M =
[[115 134 121 121 122 129 119 115 115 114 125 129 120 118 121]
 [121 126 121 131 112 127 127 126 120 109 118 123 126 135 128]
 [128 124 118 121 120 134 122 124 134 119 119 121 135 128 135]
 [113 147 146 139 145 116 133 126 105 137 149 150 107 119 108]
 [135 124 132 122 129 117 128 126 123 133 125 124 118 117 121]
 [148 106 126 131 109 118 140 140 138 126 109 108 133 143 138]
 [127 127 127 127 129 129 127 127 127 128 129 129 126 129 127]
 [121 127 127 130 133 136 127 131 125 134 140 134 123 140 119]
 [134 122 139 136 127 114 138 137 119 135 130 127 115 135 117]]
M[0, -15] => 115
M[0] => [115, 134, 121, 121, 122, 129, 119, 115, 115, 114, 125, 129, 120, 118, 121]
M[8, -12] => 136
M[-8, 12] => 126
M[1] => [121, 126, 121, 131, 112, 127, 127, 126, 120, 109, 118, 123, 126, 135, 128]
M[-4] => [148, 106, 126, 131, 109, 118, 140, 140, 138, 126, 109, 108, 133, 143, 138]
M[4, 4] => 129
M[:, -14] => [134, 126, 124, 147, 124, 106, 127, 127, 122]
M[-4, 11] => 108
M[2, -10] => 134
M[-5] => [135, 124, 132, 122, 129, 117, 128, 126, 123, 133, 125, 124, 118, 117, 121]
M[:, -10] => [129, 127, 134, 116, 117, 118, 129, 136, 114]
M[0, -13] => 121
M[-9, 8] => 115
M[-8, 0] => 121
M[-2, 8] => 125
M[-5, -12] => 122
M[2] => [128, 124, 118, 121, 120, 134, 122, 124, 134, 119, 119, 121, 135, 128, 135]
M[-5, 0] => 135
M[0, 14] => 121
M[-3, -7] => 127
M[6] => [127, 127, 127, 127, 129, 129, 127, 127, 127, 128, 129, 129, 126, 129, 127]
M[5, -8] => 140
M[6, 14] => 127
M[-8, -2] => 135
M[2, -15] => 128
M[8, -15] => 134
M[2, -9] => 122
M[0, -12] => 121
M[-6] => [113, 147, 146, 139, 145, 116, 133, 126, 105, 137, 149, 150, 107, 119, 108]
M[-3, -14] => 127
M[-5, -6] => 133
M[-1, 10] => 130
M[-2] => [121, 127, 127, 130, 133, 136, 127, 131, 125, 134, 140, 134, 123, 140, 119]
M[:, 2] => [121, 121, 118, 146, 132, 126, 127, 127, 139]
M[-7, 14] => 135
M[1, 1] => 126

B =
[[116  99 130 137 143 136 148 143 132 120 125]
 [133 116 120 134 127 137 137 136 123 129 125]
 [128 123 127 131 130 135 135 132 125 129 129]
 [131 138 127 124 123 127 123 123 127 133 130]
 [128 143 130 121 123 123 118 118 127 133 132]]
B[0][0] -> 116
B[1][3] -> 134
B[0][2] -> 130
B[4][8] -> 127
B[1] -> [133, 116, 120, 134, 127, 137, 137, 136, 123, 129, 125]
B[:, 9] -> [120, 129, 129, 133, 133]
B[4][4] -> 123
B[4][7] -> 118
B[1][4] -> 127
B[4] -> [128, 143, 130, 121, 123, 123, 118, 118, 127, 133, 132]
B[1][10] -> 125
B[3][3] -> 124
B[2][6] -> 135
B[0][6] -> 148
B[:, 5] -> [136, 137, 135, 127, 123]
B[2] -> [128, 123, 127, 131, 130, 135, 135, 132, 125, 129, 129]
B[3] -> [131, 138, 127, 124, 123, 127, 123, 123, 127, 133, 130]

W =
[[112 127 125 133 146 133 131 135 156 123 131]
 [118 129 119 137 139 130 130 113 136 136 135]
 [140 118 106 130 126 137 144 127 127 124 117]
 [130 125 122 131 116 126 131 131 133 142 126]
 [137 130 125 141 116 132 135 135 121 141 120]
 [126 144 146 128 122 122 129 130 130 135 139]]
W[0][0] -> 112
W[4][1] -> 130
W[2][4] -> 126
W[:, 10] -> [131, 135, 117, 126, 120, 139]
W[:, 2] -> [125, 119, 106, 122, 125, 146]
W[3][2] -> 122
W[:, 3] -> [133, 137, 130, 131, 141, 128]
W[0][5] -> 133
W[0][7] -> 135
W[5][7] -> 130
W[5][3] -> 128
W[3][4] -> 116
W[1][0] -> 118
W[2][9] -> 124
W[:, 1] -> [127, 129, 118, 125, 130, 144]
W[3] -> [130, 125, 122, 131, 116, 126, 131, 131, 133, 142, 126]
W[1][7] -> 113
W[2][7] -> 127
W[0] -> [112, 127, 125, 133, 146, 133, 131, 135, 156, 123, 131]
W[2] -> [140, 118, 106, 130, 126, 137, 144, 127, 127, 124, 117]
W[:, 9] -> [123, 136, 124, 142, 141, 135]

arr = [102 156 130 140 119 120]
arr[-6]	102
arr[-3]	140
arr[-1]	120
arr[-4]	130

data =
[[124 126 126 127 124 135 133 123 128 117 135]
 [128 133 133 129 127 127 125 134 128 124 132]
 [125 129 126 127 127 130 131 129 130 131 121]
 [132 129 126 127 133 130 125 125 132 127 129]
 [127 129 127 129 127 128 128 127 129 127 128]
 [134 106 117 118 130 131 122 127 132 132 113]
 [128 129 130 128 127 129 126 126 130 127 130]
 [122 130 124 131 129 131 131 132 132 126 125]
 [129 129 127 129 129 132 130 130 129 130 127]
 [127 127 129 128 129 128 128 126 126 129 129]
 [130 128 132 130 131 127 126 134 125 131 137]]
Indices start at 0.
(0, 0) = 124
(7, 6) = 131
(9, 2) = 129
(5, 2) = 117
(3, 1) = 129
(9, 7) = 126
(6, 8) = 130
(8, 0) = 129
(9, 3) = 128
(0, 4) = 124
(1, 8) = 128
(10, 0) = 130
(6, 9) = 127
(7, 7) = 132
(10, 10) = 137
(4, 4) = 127
(0, 9) = 117
(3, 5) = 130
(8, 1) = 129
(1, 1) = 133
(6, 5) = 129
(8, 3) = 129
(4, 9) = 127
(1, 6) = 125
(4, 0) = 127
(5, 7) = 127
(1, 4) = 127
(4, 1) = 129
(4, 5) = 128
(4, 7) = 127
(2, 2) = 126
(1, 5) = 127
(1, 10) = 132
(2, 10) = 121
(7, 10) = 125
(2, 3) = 127
(10, 2) = 132

X =
142	152	147	153	118	124	121
138	121	116	119	134	126	128
144	136	114	111	130	127	132
Rows and columns are counted from 0.
(0, 0) = 142
(2, 0) = 144
(1, 0) = 138
(1, 3) = 119
(1, 6) = 128
(1, 2) = 116

A =
[[107 123 133 124 133 151 121 138 137 149 108]
 [146 112 129 125 134 140 141 133 128 123 142]
 [131 116 152 128 124 132 127 118 115 134 142]
 [106 121 127 141 103 141 116 150 118 150 103]
 [131 128 156 125 142 121 143 142 127 130 134]]
Rows and columns are counted from 0.
(0, 0) = 107
(4, 9) = 130
(0, 10) = 108
(1, 4) = 134
(0, 5) = 151
(1, 3) = 125
(3, 6) = 116
(0, 9) = 149
(0, 3) = 124
(2, 7) = 118
(3, 10) = 103
(0, 4) = 133
(4, 10) = 134
(2, 2) = 152
(3, 8) = 118

m =
[[140 134 139 107 107 132 109]
 [122 128 124 140 139 127 137]
 [116 128 110 129 114 123 118]]
m[-3][-7]	140
m[0][2]	139
m[2][-5]	110
m[-1][-1]	118
m[0][1]	134
m[:, 2]	[139, 124, 110]
m[0]	[140, 134, 139, 107, 107, 132, 109]
m[:, -6]	[134, 128, 128]
m[0][4]	107
